0: [160 108 160 136 189 207 160 129]
1: [172 156 148 162 120 195 187 159]
2: [112  84 150 196  29 169 144 131]
3: [ 79 127  78 117 128  73  63 135]
4: [ 39 134 146  85  36  89 131 104]
5: [207 119 149 109 185 163 151 149]
6: [170 156 157 159 125 196 176 151]
7: [ 51 153  62 130 141 107 124  91]
8: [ 61 155  71 144 158 153 138  83]
9: [144 188  96 158 128 154 202 154]
10: [100 187  85 156 127 131 158 104]
11: [156 118 153 143 183 213 170 127]
12: [132  84 164  83 134  82  66 116]
13: [111 114  70 143 102  53  86 153]
14: [ 89 172 134 110  70  67 148 123]
15: [133  98 129 152  41  85  81 134]
16: [126 159  88 172 147 199 184 109]
17: [ 61  95 197 125  31 125 130 126]
18: [ 54 110 106  96  59  63  75 124]
19: [ 49 152 158  77  39 102 136 104]
20: [144 152 138 156 159 111 174 181]
21: [156 115 101 158 110  87  74 141]
22: [ 85  98 122  91  52  58  71 116]
23: [106 119  96 119 175 103 106  71]
24: [138  86 127 138  65  87  63 110]
25: [ 61 128 107 194  96 137 112 124]
26: [140 104 201  67 134  93 101 131]
27: [122  97 185  60 165 125  81 107]
28: [126 123 121 145 186 225 174 102]
29: [ 64 141 117 143 187 132 151 109]
30: [ 93 152  87 168 163 150 116 109]
31: [134 186  99 159 123 137 206 157]
32: [ 91 109 104  91  98  55  73  98]
33: [147  96 173  85  53  70  99 114]
34: [169 144  83 113 214 151 155 148]
35: [101 120  78 118 145  68  84 103]
36: [166 100 116 164 132 122  72 125]
37: [153 137 103 191 128 119 133 186]
38: [139 184 158 122  45 121 159 131]
39: [106 105  92 185 168 220 180 122]
40: [ 76 114  95  94  91  44  92 105]
41: [147  86 180  64 207 172 128 126]
42: [155 173 124 170 103 180 199 156]
43: [170 127  95 197  64 141 127 161]
44: [187 145 108 143 160 111 123 155]
45: [112 121  55 193 160 170 126 128]
46: [140 193 119 149  95 128 198 147]
47: [128 117  91 153 186 221 197 112]
48: [185  88 166  62 199 165 129 129]
49: [ 69 120  70 114 131  65  79 121]
50: [152 126 133 167  86  77 118 160]
51: [ 70 172  80 114 128  88 123  96]
52: [101 157 117  96 104 110  42 135]
53: [150 151 121 173 139 212 191 141]
54: [159 178 145 154  77 155 194 164]
55: [110  86 178 120 105  64  96 138]
56: [122 107 109 124 205 231 207 139]
57: [150 110 138 114 136  75  74 126]
58: [164 118 104 192 135 138 103 157]
59: [104 109 172  52  75  63  91 121]
60: [162 120 180 126 155 123 133 104]
61: [149 120 128 154 178 226 190 133]
62: [183 142 120 176 127 130 143 181]
63: [165 179 154 149  75 161 172 144]
64: [123 160 185  98  76 118 102 109]
65: [143 120  92 159  81  72  85 149]
66: [157  89 193  92 188 162 119 130]
67: [161 127  90 203 132 168 140 167]
68: [132 142 144 151 169 198 152  96]
69: [144  79 192  64 188 136 105 132]
70: [122 196 103 147 115 126 163 111]
71: [154 185 122 144 105 153 218 175]
72: [114 146 186  62  20  96 167 149]
73: [160 114 120 145 146  87  85 134]
74: [ 87 103 168 191  52 139 163 161]
75: [129 162 113 161 174 180 146 120]
76: [168 102 172 126 190 198 157 142]
77: [ 93 128 169  63  62  76  95 107]
78: [ 89 179 103 156 117 106 169 113]
79: [180  80 148  93 205 181 149 103]
80: [ 49 152  67 124 132  90 127  96]
81: [189  92 159  68 204 166 133 133]
82: [211 141 129 130 165 166 162 162]

[161 180 118 163 108 179 191 141] 42 9 1
[ 90 156 146 102  60  65 130 114] 14 77 19
[162 127 133 164  93  85 107 156] 50 21 65
[121 125 188  90 143 132  88  94] 27 26 60
[115  97 175  34 159 118  76 106] 27 26 69
[208 149 118 145 145 162 172 177] 82 62 1
[106 121  80 121 180  95  95  93] 23 35 49
[209 149 119 135 158 163 166 169] 82 5 62
[168 103 124 135 159  91  94 114] 73 57 36
[ 88 101 167 113 106  56  96 145] 55 59 12
[212 143 129 135 157 162 164 163] 82 5 62
[154  96 101 201 151 190 133 133] 67 58 45
[161  91 125 176  86 127  78 114] 36 24 21
[205 142 128 135 169 158 158 160] 82 5 44
[ 95  91 206  99  82  83 110 127] 55 59 77
[143  97 115 119 118  68  65 114] 57 73 21
[122 126  88 123 200 112 115  98] 23 30 35
[115  96 132 197  28 151 121 135] 2 74 43
[ 68 171  89 116 112  75 138 101] 51 80 7
[105 156  91 174 157 181 184 108] 16 75 39
[170 174 140 147  70 164 202 172] 54 63 71
[206 152 113 139 154 159 176 175] 82 62 5
[127 115  75  97 215 234 200 145] 56 47 28
[140 143  73  84 210 212 203 177] 56 34 47
[111  98 150  65 121  74  58 114] 12 59 32
[ 62 103 191 145  28 164 160 124] 17 74 2
[169 149  88 149 144  87 120 160] 44 73 37
[139 195  99 155 120 148 172 121] 70 9 10
[ 95 131 131 135 196 108 123 128] 29 23 30
[171 173 139 152  77 170 200 169] 54 42 63
[207 139 133 122 176 166 162 162] 82 5 34
[150 125  85 205 138 173 145 174] 67 37 58
[116 146 124 148 144  87 154  93] 78 70 10
[ 64 137 106 143 198 154 151 111] 29 8 30
[111 110 104 130 155  63  89 124] 35 57 73
[162 134 108 165 100  76 115 158] 50 65 21
[140 127  90 110 226 180 154 116] 34 28 47
[ 85 175  65 153 150 127 167 112] 10 78 8
[132 201 126 125  92 125 151 106] 70 38 46
[116 153  85 176 156 185 208 137] 16 53 9
[ 64 124  70 115 134  71  82 113] 49 3 35
[ 89 182  97 150 115  99 171 117] 78 10 70
[106 100 107  95  90  55  64 108] 32 40 22
[136 143 143 156 168 176 160  98] 68 75 11
[139 181 152  78  76 138  78 116] 64 52 77
[126 115 118  87 183 105  78  92] 23 57 35
[ 96  98 135 197  26 148 128 143] 2 74 25
[135 134 102 133 175  86 103 125] 73 35 23
[168 145 182 141 143 183 151 142] 6 1 76
[171  92 178 114 193 189 151 139] 76 0 66
[165 144 106 136 176 104 115 136] 44 73 34
[103  96 124 217  86 196 166 142] 2 74 67
[182 138 142 147 163 121 136 164] 44 62 20
[ 90 139 154  78  87  81  87  91] 77 59 32
[121 205 109 129 113 113 174 127] 70 46 78
[167 143 199 121 136 150 139 143] 60 6 66
[120 122 169  87 121  88  85  91] 12 26 57
[128 198 122 134  94 116 196 140] 46 31 70
[107  95 137 202  78 168 131  96] 2 25 74
[171 120 114 187 131 146 102 148] 58 36 67
[198 143 120 169 112 129 146 169] 62 37 44
[ 92 180  88 151 127 137 148  86] 10 78 70
[126 127 100 128 193 103 110 105] 23 35 73
[151  69 178  81 125 100  63 127] 12 26 27
[142 115  89 182  62  98  91 151] 65 21 15
[170 110 116 140 103  78  75 138] 21 73 65
[125 114 121 132 202 216 166  97] 28 47 68
[175 129 191 130 155 177 150 154] 76 0 5
